Small tables with named rows and columns. After each table, cells are looked up by row and column.

Voz =
	Kevaf	Bikil	Fedoso	Rurevud	Mugirop	Sus	Lep
Varukef	122	93	94	71	131	55	182
Bufuma	27	124	140	161	142	111	135
Mudatun	124	159	157	189	121	201	69
Pabebor	21	121	132	161	142	104	141

What is the Rurevud of Bufuma in Voz? 161
What is the Fedoso of Pabebor in Voz? 132
What is the Lep of Pabebor in Voz? 141
What is the Kevaf of Bufuma in Voz? 27
What is the Bikil of Bufuma in Voz? 124
What is the Fedoso of Mudatun in Voz? 157
What is the Bikil of Pabebor in Voz? 121
What is the Mugirop of Varukef in Voz? 131
What is the Fedoso of Bufuma in Voz? 140
What is the Rurevud of Pabebor in Voz? 161

Mog =
         Nur  Gaku  Moz  Basuzup
Sus      135   217  199       11
Davogab   50   102   87      121
Pezufa   119   155  133       37
Buk       71    68   63      109
Vulizup  127   119  121       43
Bagit    121   123  130       44
Gug       95    34   56       87
Vada     150   123  136       11
Dibi     115   113  121       39
Bogabom   47    96   88      128

What is the Moz of Bagit in Mog? 130
What is the Nur of Vulizup in Mog? 127
What is the Nur of Buk in Mog? 71
What is the Gaku of Dibi in Mog? 113
What is the Gaku of Davogab in Mog? 102
What is the Basuzup of Buk in Mog? 109
What is the Basuzup of Vada in Mog? 11
What is the Nur of Bogabom in Mog? 47
What is the Gaku of Gug in Mog? 34
What is the Gaku of Pezufa in Mog? 155
What is the Basuzup of Gug in Mog? 87
Which row has the largest Moz? Sus

Table Rozumek
         Siz  Bub  Pefiz  Vak  Rop  Nep  Lesotet  Toruvom
Far      137  140    138  132  110  129      138      143
Gepiruz  125  172    109  176  202  152      177       95
Kam      142   86    178  152  162  166      166      167
Lubuk    105  175    108  108  169  114      177      110
Pofisab  143  195     98  135  203  107      190       54
Pepo     147  169    123  131  129  125      121      164
Teg      146  159    152  198  146  137      159      112
Vuz      158  123    143  175  150  162      160      154
Sefa     148  189    105  156  139  148      146      131
Mutefa   189  128    182  171  153  180      114      118
Nupu      96  159    143  104  133  101      172      138
Tar       93   78    113  105  167   91      183      136

Vak of Mutefa = 171
Nep of Sefa = 148
Vak of Kam = 152
Bub of Nupu = 159
Siz of Kam = 142
Vak of Vuz = 175
Siz of Nupu = 96
Toruvom of Nupu = 138
Toruvom of Pepo = 164
Siz of Lubuk = 105
Lesotet of Kam = 166
Nep of Far = 129
Vak of Lubuk = 108
Bub of Teg = 159
Nep of Pofisab = 107
Toruvom of Pofisab = 54
Pefiz of Tar = 113
Which row has the largest Nep? Mutefa

Teb
|  | Vavu | Pefizug | Fovida | Zivimi |
|---|---|---|---|---|
| Bupob | 42 | 115 | 90 | 100 |
| Kelap | 14 | 48 | 126 | 105 |
| Bobes | 84 | 108 | 160 | 167 |
| Sefote | 193 | 95 | 42 | 110 |
| Desuv | 61 | 101 | 96 | 138 |
| Vatatat | 173 | 120 | 27 | 13 |

What is the Zivimi of Vatatat in Teb? 13
What is the Zivimi of Bupob in Teb? 100
What is the Fovida of Desuv in Teb? 96
What is the Zivimi of Sefote in Teb? 110
What is the Fovida of Kelap in Teb? 126
What is the Vavu of Bupob in Teb? 42
What is the Fovida of Bobes in Teb? 160
What is the Vavu of Desuv in Teb? 61
What is the Zivimi of Kelap in Teb? 105
What is the Zivimi of Bobes in Teb? 167
What is the Pefizug of Bupob in Teb? 115

Legi.csv
,Duk,Kevug,Sok,Gebuf,Buzo,Tul
Refazon,115,57,108,205,55,136
Bil,85,33,93,102,131,46
Rapup,88,44,85,124,62,33
Suvamo,73,67,41,96,70,39
Debab,86,81,63,58,105,55
Resoma,92,86,79,86,37,107
Ges,61,101,116,72,105,90
Bik,82,110,99,84,103,107
Pavage,112,68,110,119,89,144

Suvamo, Buzo => 70
Ges, Tul => 90
Ges, Sok => 116
Refazon, Gebuf => 205
Resoma, Kevug => 86
Ges, Kevug => 101
Debab, Buzo => 105
Resoma, Buzo => 37
Resoma, Sok => 79
Rapup, Gebuf => 124
Refazon, Duk => 115

Mam
|  | Revedur | Kuvabe | Nutenes | Vademif |
|---|---|---|---|---|
| Divo | -48 | -19 | 15 | -61 |
| Tav | -48 | -21 | 9 | -61 |
| Fepumor | -26 | -18 | -4 | -35 |
| Veg | 46 | 34 | 45 | 56 |

What is the Kuvabe of Veg in Mam?
34
What is the Kuvabe of Divo in Mam?
-19
What is the Kuvabe of Tav in Mam?
-21
What is the Nutenes of Veg in Mam?
45
What is the Nutenes of Tav in Mam?
9
What is the Revedur of Fepumor in Mam?
-26
What is the Vademif of Veg in Mam?
56
What is the Vademif of Divo in Mam?
-61
What is the Vademif of Tav in Mam?
-61
What is the Nutenes of Divo in Mam?
15
What is the Nutenes of Fepumor in Mam?
-4
What is the Vademif of Fepumor in Mam?
-35
What is the Revedur of Divo in Mam?
-48
What is the Revedur of Tav in Mam?
-48
What is the Kuvabe of Fepumor in Mam?
-18
What is the Revedur of Veg in Mam?
46
Which row has the largest Nutenes? Veg

Lirik.tsv
	Katif	Nupo	Faf	Lozut	Mur	Nisates	Zalot	Bipu	Mozuz
Bepav	76.758	50.204	38.660	52.409	23.554	41.679	23.223	45.941	62.493
Doz	34.581	35.884	49.103	26.476	45.800	50.243	61.381	63.019	34.787
Famu	41.397	32.017	55.862	49.919	41.154	55.181	53.750	57.494	34.632
Voz	43.000	56.736	33.332	45.301	42.278	30.905	46.874	40.701	58.213
Nubu	2.448	40.896	48.674	28.305	56.883	39.267	84.103	53.137	29.530
Vit	40.060	56.949	54.489	49.334	67.540	49.906	52.909	41.204	43.669
Pizuti	42.443	41.483	61.028	45.636	54.348	54.721	60.618	50.760	43.332
Lam	21.487	37.281	55.694	47.442	51.449	56.137	67.316	49.284	18.985
Gedif	48.323	45.699	42.018	35.848	39.200	42.649	37.660	52.245	51.415
Biva	48.352	21.923	68.834	44.310	49.522	60.635	63.205	71.804	31.733
Mas	48.152	41.976	30.663	40.057	25.186	28.107	37.160	49.240	50.356
Penun	38.018	58.539	22.520	51.579	36.341	32.724	33.798	32.370	54.118

Katif of Doz is 34.581
Bipu of Lam is 49.284
Mur of Pizuti is 54.348
Mozuz of Famu is 34.632
Nisates of Vit is 49.906
Mozuz of Vit is 43.669
Mozuz of Nubu is 29.530
Bipu of Voz is 40.701
Zalot of Voz is 46.874
Bipu of Vit is 41.204
Nisates of Bepav is 41.679
Faf of Lam is 55.694
Nupo of Mas is 41.976
Katif of Penun is 38.018
Katif of Nubu is 2.448
Lozut of Voz is 45.301
Zalot of Gedif is 37.660

Table Kulozug
         Perogi  Bop  Siz
Basolip     836  237  386
Gosila      848  264  405
Keze        373  268  590
Baf         737  299  353
Mov         348  597  675

Gosila, Siz: 405
Mov, Perogi: 348
Keze, Perogi: 373
Baf, Bop: 299
Keze, Siz: 590
Baf, Siz: 353
Basolip, Siz: 386
Keze, Bop: 268
Baf, Perogi: 737
Gosila, Perogi: 848
Gosila, Bop: 264
Mov, Bop: 597
Mov, Siz: 675
Basolip, Perogi: 836

Table Suteso
,Zuta,Bevaf
Ripab,-9.1,55.7
Filekob,10.0,24.7
Rog,-3.0,-20.4
Letoz,-16.5,-32.0
Vomu,-5.7,-1.5
Keb,-12.7,38.9
Vab,0.3,-55.3

Zuta of Ripab: -9.1
Zuta of Filekob: 10.0
Zuta of Keb: -12.7
Zuta of Rog: -3.0
Bevaf of Keb: 38.9
Zuta of Vab: 0.3
Bevaf of Ripab: 55.7
Bevaf of Letoz: -32.0
Zuta of Vomu: -5.7
Bevaf of Filekob: 24.7
Bevaf of Vab: -55.3
Bevaf of Rog: -20.4
Which row has the largest Zuta? Filekob

Neku
fields: Nikipe, Toze, Koz, Lazenuv, Vup, Kevo, Popebo, Biv, Bezuse, Pado
Gopobo: [112, 138, 139, 156, 103, 109, 139, 58, 138, 140]
Sivam: [88, 178, 65, 82, 92, 100, 137, 111, 207, 94]
Tatoma: [127, 130, 95, 161, 113, 136, 130, 147, 136, 180]
Firemu: [146, 164, 89, 176, 125, 197, 182, 115, 191, 69]
Mugalod: [231, 133, 177, 209, 146, 149, 147, 152, 153, 182]
Nitavib: [126, 151, 145, 164, 99, 136, 136, 81, 132, 169]
Luve: [101, 190, 100, 62, 68, 159, 97, 119, 217, 140]
Dozamu: [158, 106, 128, 79, 63, 113, 91, 142, 151, 177]

Tatoma, Kevo -> 136
Dozamu, Bezuse -> 151
Tatoma, Vup -> 113
Nitavib, Popebo -> 136
Nitavib, Biv -> 81
Dozamu, Kevo -> 113
Sivam, Lazenuv -> 82
Mugalod, Bezuse -> 153
Gopobo, Vup -> 103
Sivam, Vup -> 92
Nitavib, Bezuse -> 132
Luve, Vup -> 68
Tatoma, Bezuse -> 136
Sivam, Koz -> 65
Dozamu, Nikipe -> 158
Nitavib, Vup -> 99

Mig =
	Ran	Losivaz	Fasina	Dos	Tik	Segidub	Goti
Las	93	48	95	145	166	147	93
Lusoga	108	193	8	80	38	55	183
Tirazu	87	147	8	98	84	116	89

What is the Dos of Las in Mig? 145
What is the Losivaz of Lusoga in Mig? 193
What is the Tik of Lusoga in Mig? 38
What is the Goti of Las in Mig? 93
What is the Losivaz of Las in Mig? 48
What is the Dos of Tirazu in Mig? 98
What is the Goti of Lusoga in Mig? 183
What is the Ran of Lusoga in Mig? 108
What is the Dos of Lusoga in Mig? 80
What is the Fasina of Las in Mig? 95
What is the Tik of Las in Mig? 166
What is the Segidub of Las in Mig? 147
What is the Ran of Las in Mig? 93
What is the Losivaz of Tirazu in Mig? 147
What is the Goti of Tirazu in Mig? 89
What is the Segidub of Tirazu in Mig? 116

